Where one turn sends some rows of the set: a few examples, then the rows asked
K_138: [  8.0  -0.7 -13.1  14.4 -16.8   0.4 -31.3 -14.8   5.3   4.1   7.7 -24.2
 -12.8 -10.6  18.5  24.4  23.1  -7.2   3.7   7.0 -17.1   7.0  -6.7  14.1
  27.7 -10.1]
K_973: [ 16.7  -2.0  -1.2  -4.2   8.1  -0.3 -17.1  -3.8  -1.7   5.9  22.7  19.1
   7.0  -4.0  12.6  18.0  -2.5   1.3  13.2   9.4  25.5  33.5  -9.0 -26.1
  -0.9 -27.2]
K_100: [  2.7   0.3  -9.8 -12.3 -13.8  -1.2  -7.3  11.8   9.4   2.7  -2.3  13.1
 -14.3 -15.9  -1.7  14.7   5.6  -9.0  26.6  12.8  21.6  24.1 -19.2 -24.0
  15.8 -24.7]
K_286: [ 42.2 -17.7 -37.5   6.4 -18.5  -8.4  -9.8 -11.3  29.7   8.1  22.4  -6.2
  -8.7   4.7   5.6  14.7  28.1 -16.5  -1.9  -1.0   7.9  10.8 -11.0   9.9
   1.7  -9.6]
K_720: [ 20.0 -10.0 -25.8   4.5  -5.8  -3.9 -14.5 -27.4   5.8   6.3  12.4 -17.6
 -16.2   0.5   9.2  19.6  13.8 -15.9   6.2  -6.4  14.4   6.9   3.0  22.1
  17.0   6.1]
K_221: [-10.0 -16.6 -14.5 -15.6  -7.3 -23.7 -10.1  11.4   2.8  18.5   3.9  15.3
 -16.5  -5.5  15.2  27.6  18.8 -13.1  12.2  10.3   0.1  12.4 -27.4 -20.9
  -3.1 -17.4]
K_883: [ 17.8  -4.0 -15.5  -4.7  -2.5 -11.5  -9.5  14.0   3.1   4.7  10.1  21.2
  10.7 -25.1  12.9   4.8  14.5 -14.0   9.5  24.6  11.7  12.9 -10.6 -37.5
   0.7  -3.8]
K_792: [  9.9  -5.3  -5.4  21.7  -2.2   7.8 -21.3   3.0  19.1   1.3   3.3 -20.8
 -12.9   0.7   7.6  25.4  13.5  -6.7   8.8  -7.9  -4.5   3.8 -21.7  21.5
  27.3  -1.8]
K_663: [  7.4 -12.2 -11.4   4.0   6.7  -4.2  -5.8  -1.6  20.3  20.4  19.7  21.4
   5.0 -17.1   3.9  21.6   3.1 -13.7  -1.3   6.1  15.5  29.1 -33.2 -27.5
  -0.8 -34.3]
K_324: [ 10.9  -5.2   3.3  -1.6  15.8  -5.7  -2.8  -8.4  11.0  22.1  32.4  21.5
   2.8   3.3  10.8  21.6  12.5  -6.5  -5.6   0.9   8.8  17.8 -28.2 -33.1
   8.4 -33.1]
K_185: [ 25.2 -12.0 -20.8  -6.6 -24.2  19.9  -1.6 -28.2  10.8   3.5  13.9 -12.5
  -0.5 -10.9   8.5   7.6  11.1  -9.8  -3.7 -11.7   0.4  16.2 -25.3   3.1
  16.9  11.6]
K_357: [  9.4  -8.6  -2.0  -5.6  19.1  -7.6  -8.9  -1.5  -3.4   2.0   8.7   7.7
   5.6 -16.3   7.8  26.0   5.4  10.0  13.5   3.0   8.6  25.3 -20.2 -33.6
   5.7 -31.5]
K_44: [ 12.8 -24.7   1.1  -7.0   1.6  25.6   9.0  -2.7   9.4 -13.6  -0.3  -7.8
  -9.7   2.7   0.9   2.0  17.1 -23.1  -1.8  10.0  -8.3  18.7 -20.5   8.6
  17.2   4.0]
K_986: [ 10.4 -26.4  -2.8   9.6 -10.7  -0.8 -11.8  -1.8  15.5  -1.4  -4.7  -8.0
 -23.4   4.9   2.3  21.5  19.3 -36.7  -5.4  19.0   4.3   3.9 -13.4  20.4
  21.1 -12.2]
K_278: [-10.1 -12.1 -11.6 -14.6  -5.5 -15.7  -7.0  -7.2  23.6   7.0  21.1  21.0
 -16.4 -20.0  13.0  11.1  26.2   1.7   4.3   2.1   8.8  31.9 -16.2 -30.3
   4.9 -15.7]
K_485: [ 15.7  -4.1 -14.3 -19.1   0.7 -18.1  -9.6   0.5   3.2  18.5  23.7  35.6
 -20.2   0.1  32.5  21.7  15.3 -23.4  15.9   8.1   4.9  19.4 -12.3 -11.9
   9.4 -19.9]
K_20: [  8.5  -4.3 -25.1 -14.8  -9.4 -17.4 -10.9   0.2   5.4  24.0  11.7  21.4
 -20.5  -9.3  12.4  32.5   9.8 -15.5  21.1   9.0   7.7  27.6  -7.8 -14.4
  -7.4  -9.4]
K_80: [-12.5  12.1  -2.0  -2.9   0.9  -6.9   0.7   6.3   9.3  22.3  18.3   4.4
  -8.0 -23.5  10.6  18.5  23.5 -13.0   7.6   0.7  -3.6  17.7 -34.1 -28.2
  19.4 -18.7]
K_304: [ -5.3  -1.4 -16.1 -15.9   6.1 -17.5 -18.3   4.0  -4.2  17.6  15.7  18.5
 -13.8  -1.0  35.2  20.0  28.7  -4.0  15.7  -1.7  -4.3  13.2 -17.4 -15.7
   6.9 -19.8]
K_685: [ 20.3 -13.4   3.6  -4.7  -7.5  20.7   4.9  -7.5   6.2 -10.9  22.8  -4.4
  -4.5  -2.9  11.9  -1.9   4.3 -24.8   0.6  22.4 -21.4  21.8 -17.6   7.7
  21.6   4.7]
K_666: [ 19.2 -27.6   6.2   1.8  -0.3  -0.8  -4.4 -31.5  27.3   6.3   9.3  -7.6
  23.4 -27.6  19.6  23.6  16.5   2.8   2.7  13.6  13.3  11.2 -15.7  11.7
   3.4  -5.5]
K_381: [ 13.3  -5.6 -17.6  21.8 -16.9  10.1 -20.3  -1.4  11.3  15.7   9.0 -30.9
   2.5  -4.6   3.2  18.3  13.1  -7.1 -10.6   8.1  -6.8   6.1 -30.9   2.4
  23.7 -11.7]
K_39: [ 23.2  -1.1  -3.8 -12.3  14.1  -7.4  -3.5   9.7  -0.4   4.5   6.5  24.2
   2.5  -8.6  14.0  10.8  31.8  -9.4   5.4  12.7  11.6   4.9  -4.3 -39.9
  11.9  -7.9]
K_443: [ 41.6  -2.8 -24.1  10.9   5.3  11.2  -4.1 -20.3  11.7  16.0  21.4 -12.3
  -6.5   4.7   9.4  16.6  11.4 -18.4  -5.6  -6.6  13.2   8.8 -13.4  12.7
  33.2  -6.0]
K_496: [ 32.9 -14.7  -0.9  10.9  -4.7  12.5  -5.4   5.3   3.6  -0.1   0.0 -17.7
 -10.1   4.6  -7.8  23.3   2.0 -25.9  -0.9  24.6  12.3  16.8  -9.0  10.0
  19.6  -5.4]
K_695: [ 16.1 -32.0   9.1  -1.3  15.3   6.2   2.6 -26.6  37.6   3.0   6.8  -2.6
  12.3  -3.9  10.2  19.1  23.4   6.8   5.7  19.1   0.8   3.3 -12.2  10.0
  12.3 -19.5]
K_942: [  1.2  -3.7  -4.8 -17.8  -4.7 -13.3  -6.6 -11.6  22.3  10.1  30.8  27.4
 -20.0 -11.6  15.6  13.7  25.1  -1.0   4.0   4.4   7.0  33.6  -7.1 -29.8
   9.9 -14.9]
K_455: [ 25.3 -17.1   8.5  -3.7  10.4  13.4 -11.4 -12.6  28.8  13.9  28.7   7.1
  17.9 -22.5  20.7  23.3  16.0 -12.6   5.7  23.3 -16.0  -3.4  -2.4  11.4
  15.0 -14.3]
K_90: [ 27.9 -23.9  -4.0   6.3  -4.0 -11.1  -7.8  16.0   4.2 -15.2  -2.3 -19.1
  -6.9  -8.5   7.5  21.9  32.2 -21.0   1.2  17.6  -2.4  18.5  -7.3   8.4
  -3.4  -6.0]
K_870: [ 21.6 -13.5  -6.0   9.3  13.8   0.7  -5.7   2.1  -7.6  -9.7  18.1 -22.1
   4.8  -2.1  23.5   2.7   5.0 -16.0  -0.7  13.3  -4.5   3.1 -24.5  10.7
  35.5  -9.0]
K_584: [ 16.1 -20.2  -7.1   5.5  -3.0 -16.4  -4.8 -15.2   4.5  -2.0  28.7  -9.0
 -13.0  -1.6  21.9   9.9   5.7 -33.5  -1.2  19.0 -12.2  -4.3 -16.9  18.7
  31.7  -5.5]
K_237: [ -1.0 -13.2   0.5 -19.9 -10.6 -18.1  -5.7  -3.9  14.3  -0.9  22.6  24.5
 -16.9 -17.6  14.3  12.6  17.2  -5.1   6.6  13.3  15.5  35.3  -9.3 -29.0
   3.0 -10.7]
K_121: [ 24.6  -2.5  -5.4  -3.0 -25.2  29.3 -14.2 -21.0  11.4   2.8   6.7  -9.8
  -5.2  -5.2  14.6  13.3  27.1  -5.7  -9.1  -7.7 -12.9  16.0 -22.9  -0.3
  28.0  -2.7]
K_441: [ 12.1  -3.6 -30.6  -4.6  10.9  -9.8  -1.4   3.8  17.4  16.1  10.7  18.1
   6.4 -19.0   7.3   5.3  29.1  -4.6   5.5   5.0   4.4   3.5 -17.5 -39.8
   7.5  -9.8]
K_681: [ 21.8   8.7 -18.9  -1.2  -3.5  -0.7 -13.1   4.6  18.4  22.6  21.0  28.4
   3.2  -5.6   8.0   7.6  26.9  -9.5   2.6  17.4   7.1  10.5  -4.9 -38.7
   5.2 -11.0]
K_261: [  8.2 -35.1   2.8  -6.1   8.9  13.7  -6.5  -7.9  30.8  14.4  10.0  -2.6
  18.8  -9.0   0.6  20.1  20.8  -9.5   2.4  14.0  10.7  -9.0  -7.4  12.1
  -4.6  -3.4]
K_821: [ 17.8 -23.4   8.3  -6.3   0.1  20.3 -26.2  -8.6  23.9   6.2   3.1   0.9
  20.2 -16.9  20.7  24.3  28.8   2.8   4.4   8.7   3.7  -9.9  -7.7   9.3
  13.1 -20.0]
K_200: [  7.4   8.2  -2.6 -21.1   1.7 -11.1  -0.5  -1.4  -5.0   2.3  26.4  14.1
  -8.9  -0.9  18.9   3.3   5.9  -1.5  25.8   4.0  13.1   9.4 -18.3 -26.0
  29.5 -19.3]
K_659: [ 31.5 -25.2  -1.9 -13.1  -4.8   5.0  -8.1 -24.6  20.8  12.5  23.8  -1.0
  20.7 -20.6   8.8  27.6   3.7  -1.8  10.8  14.3   6.5  -9.6  -1.1   6.7
   4.7   0.2]
K_728: [ 38.5 -14.0  -2.5   1.3   4.0 -17.7  -6.3   2.5  -4.6 -14.4  30.2 -11.7
  -1.2   0.7  27.6   9.2  24.4 -21.7   2.9  15.9  -4.5  13.7  -1.5  11.8
   6.0  -0.4]
K_93: [ 29.4 -11.3 -23.4   8.7 -15.7 -10.7 -17.0  -4.9  21.7   5.4  22.3 -16.6
  -4.9   2.8  15.9  16.2  40.6  -1.6  -6.3   1.3 -22.3  -0.2 -21.1  -0.3
  14.6 -21.1]
K_669: [ 25.7  -0.6 -11.1  18.4  -4.1   0.2 -13.3 -10.3  16.1   5.9  26.9 -15.0
 -10.6   1.4   9.5  22.0  -5.4 -14.4  13.0  -4.3   0.3   7.1 -12.3  23.2
  24.8  10.8]
K_805: [  5.5  12.5  -8.9  -7.0  -0.1  -0.5   2.7  -2.4  13.7  26.7  28.0  21.6
 -12.6  -8.1   8.6  12.0  14.4 -28.1   9.4  -2.3  29.4  27.4 -16.9 -15.3
  10.4  -8.4]
K_239: [ 19.0 -25.1   7.9   3.6  -2.1   6.8  -7.0 -26.0  38.1   6.2  22.4   1.9
  18.6  -8.2  15.1  13.9   9.5   1.0   7.3  33.2   1.0  11.7  -8.5  13.8
   7.1 -16.7]
K_769: [ 19.9 -20.7  -1.9  15.2  -9.6  -2.4  -8.6   3.0  17.3  -2.6   6.0 -13.1
 -13.6   2.6   1.2  23.8  -2.5 -24.5   4.9   0.8  13.7   0.1 -27.0  22.0
  22.2   6.1]
K_315: [ -2.7 -12.6   3.3 -21.2   1.8 -18.6  -4.3  -4.1  12.0  -4.4  18.9  24.3
 -18.1 -17.5  20.7  12.7  26.3  -0.6   5.7   5.7   7.5  30.1 -11.5 -30.8
  12.6 -16.6]
K_550: [ 25.6 -16.0  23.3   1.4  -1.3   8.4 -11.3 -29.8  25.4   9.9  12.6  -2.6
  18.0 -10.1  23.0  28.1  27.4   4.6  -2.2  16.7   8.2  10.2  -6.1   8.8
  10.9 -11.5]
K_981: [ 25.3  -7.0   8.4  15.7  -5.3  -2.0 -15.4   1.5  12.4  -3.9  19.8  -9.0
 -11.1   1.7  20.6  21.7   2.7 -21.1   4.5   3.9  -9.0  -3.2 -26.6  19.0
  39.5  -4.3]

K_870 -> K_443
K_792 -> K_981
K_550 -> K_239
Now find these:
K_44 -> K_121
K_93 -> K_728
K_455 -> K_659
K_200 -> K_805
K_324 -> K_973
K_942 -> K_237
K_441 -> K_39
K_20 -> K_221
K_584 -> K_720

